Turns, then the turns between two rows, first turn first; the first pair answered
turn refit:
[-32.2 -18.3 -21.8   4.0  11.8 -21.4  31.5   3.9 -22.9] |-> [-31.2  -8.2   9.9  20.3  -5.6 -29.7  31.0  17.7 -23.4]
[-19.6  -2.4 -13.4  -1.0 -25.9 -12.7  -6.7   2.4 -17.3] |-> [-18.6  -1.5 -14.0  -5.3 -28.0  -9.7  -6.2  12.1 -14.6]
[  6.6  11.2 -21.1 -18.0  26.3  21.6   5.9  -1.6   3.4] |-> [ -6.0  19.5  16.6  20.6   9.6   4.6  -3.5 -30.6  -5.4]
turn zifiv:
[-41.0 -14.6  -9.0  24.1 -30.6 -12.0  -1.2  41.8  -1.2] |-> [-23.7  -8.3 -10.5   9.4 -29.5  -1.5  -7.8  61.0   6.6]
[  5.8   6.3  21.7  12.2  -5.2 -11.0   1.8  10.1   2.4] |-> [ -1.0   4.0  17.4  17.2  -6.0 -15.3   2.0   7.8  -0.4]
[-8.6 -0.3 -1.5 -6.9 -7.3  0.3  1.9 26.3  1.9] |-> [  2.1   1.8   5.2  -8.3 -12.1   3.9  -2.2  19.8   6.1]
turn pepet:
[ 9.1  5.3 -2.7  0.0 -6.4 -0.8 -1.7 -4.7 -9.7] |-> [ 8.2  5.1 -4.2 -3.1 -5.4  1.5 -1.0  0.5 -9.8]
[-10.9 -11.7 -28.9 -19.5  10.8  -3.3  12.9   0.2  -4.3] |-> [-10.8 -13.4 -24.3 -12.8  12.6  -7.3  12.1 -14.1  -5.7]
[-2.9  2.3  1.8  0.9  5.3 -2.0 -4.4 -5.7  0.3] |-> [-0.6  2.9 -0.3 -1.6  6.9  3.4 -5.6 -3.7 -0.3]
[ -1.6 -12.2 -33.2 -32.0  22.3  17.0   8.7 -12.4   0.6] |-> [-10.9 -16.3 -35.5 -30.4  21.0  11.8  11.9   3.5  -2.7]
Then:
Between the rows of a pair lie 2 to 3 turns.
[ 22.9   6.3  10.9   6.1  -2.6   7.4 -16.8 -22.2   7.2] |-> [ 25.7   1.4  -6.0  -8.2   3.6  12.1 -14.5 -22.9   3.8]
refit, refit
[ 16.2  14.8  15.5   8.8 -17.0 -19.3  -7.1 -16.9  -2.3] |-> [ 14.7   1.8 -16.2  -8.7   2.2 -10.6  -4.4 -32.3  -6.8]
refit, refit
[ 20.0  10.1  15.7  10.8 -12.4  -1.3  -4.4  10.3  -4.1] |-> [-10.9  -6.0   5.7  20.4  -8.2 -11.3   8.7   7.2 -12.9]
zifiv, zifiv, zifiv
[-16.7 -16.2 -30.8  -9.0   1.5  -6.6  21.7  30.4 -12.6] |-> [ -3.4   6.9   6.6   3.4 -21.8  -9.3  11.8  49.8  -3.8]
refit, refit, zifiv
[ 27.1  25.0  18.9  -6.5 -17.0  11.2 -15.6  22.8  10.2] |-> [ 30.3  18.1   1.7 -24.3  -3.7  16.1  -9.3  21.6  12.4]
refit, refit, refit
[ 11.7  19.8  38.4  22.3 -12.0   2.1 -19.2 -12.2   8.5] |-> [  8.2   1.4  -8.0   6.0  12.6  10.0 -11.6 -53.8   3.5]
refit, refit
[-31.9  -1.1   0.2   2.4 -10.4 -26.3  10.0  -6.2 -28.2] |-> [  9.5  -0.1 -31.4 -36.8  10.0   4.6   0.8 -11.9 -12.6]
pepet, refit, refit
[ 2.1  8.1 -6.3 13.0  3.8  6.0  0.1 -9.0  2.7] |-> [-5.4  4.8 -8.2 11.2  2.8  0.7  9.3 10.3  1.1]
pepet, pepet, pepet
[ 30.3  15.1  27.9  11.8 -16.6  16.8 -27.2 -21.8   6.8] |-> [-29.7 -13.6   5.6  30.4  -5.3 -14.7   5.1 -32.9 -16.1]
zifiv, zifiv
[  1.1  -4.3   3.5   5.2  -1.8   1.9   2.2 -38.1  -4.2] |-> [ 22.0   6.3  15.6   0.3  -7.4  13.0  -7.3 -20.0   6.4]
pepet, refit
[ 23.1  12.6  22.7  -6.2 -20.7  17.0 -25.2  16.8  14.3] |-> [  7.9   6.7  25.7   9.0 -18.8  12.5 -27.0 -33.1   4.5]
refit, refit
[ -5.6 -11.5 -36.1 -26.1  23.4   9.2  19.4   4.0   1.7] |-> [-41.7  -7.2   4.4  18.0   5.3 -22.3  25.1  12.4 -10.2]
pepet, refit, zifiv
[ -0.3  -4.6   6.8   9.9  -5.2   2.6   7.7 -35.5  -9.1] |-> [ 28.6   7.8  16.5  -1.7  -8.6  13.4   0.5 -14.7   3.1]
pepet, refit
[ 34.3  19.0  17.2   6.2  -4.6  18.7 -12.9 -13.0  11.6] |-> [ 18.0   5.4  -4.9 -12.0   2.9  13.2   7.7  42.2   8.9]
refit, pepet
[-16.4   2.2  23.7  20.4 -11.4 -19.4  21.7   9.0  -6.2] |-> [  3.2  -8.9 -18.4  -7.5  12.0   3.7  17.6 -33.5  -3.9]
pepet, refit, refit
[ 12.5   7.2 -10.3  -3.4  -7.0  -5.5   8.7  42.6   8.4] |-> [-16.7  -9.3 -26.7   5.6   3.5 -18.1  23.1  16.0  -6.4]
pepet, refit
[ -1.7  -2.0 -12.2 -13.4   3.2   7.6  -4.2  24.3   2.2] |-> [ -7.5   3.7  17.0  16.3 -10.6  -4.6 -11.5   1.5   0.0]
refit, refit, pepet
[ 53.0  21.5  33.6  -2.6 -12.5  30.0 -33.6 -22.7  22.9] |-> [ 24.2   2.6  -5.4 -32.9  -1.0  21.5   3.8  73.3  18.3]
refit, pepet
[ 20.7  -4.3   4.9  -9.7   6.3   9.2  -4.4 -14.4   7.6] |-> [  6.9  -1.6  28.7  11.5  -4.5  -4.4  -4.1 -11.8   0.9]
zifiv, refit, zifiv
[  6.9 -15.0  -4.4   7.2 -10.9   9.5   3.5  38.7  -1.5] |-> [-10.3 -24.9 -15.3  14.5  -1.7   1.0  13.1  24.8  -8.6]
pepet, refit
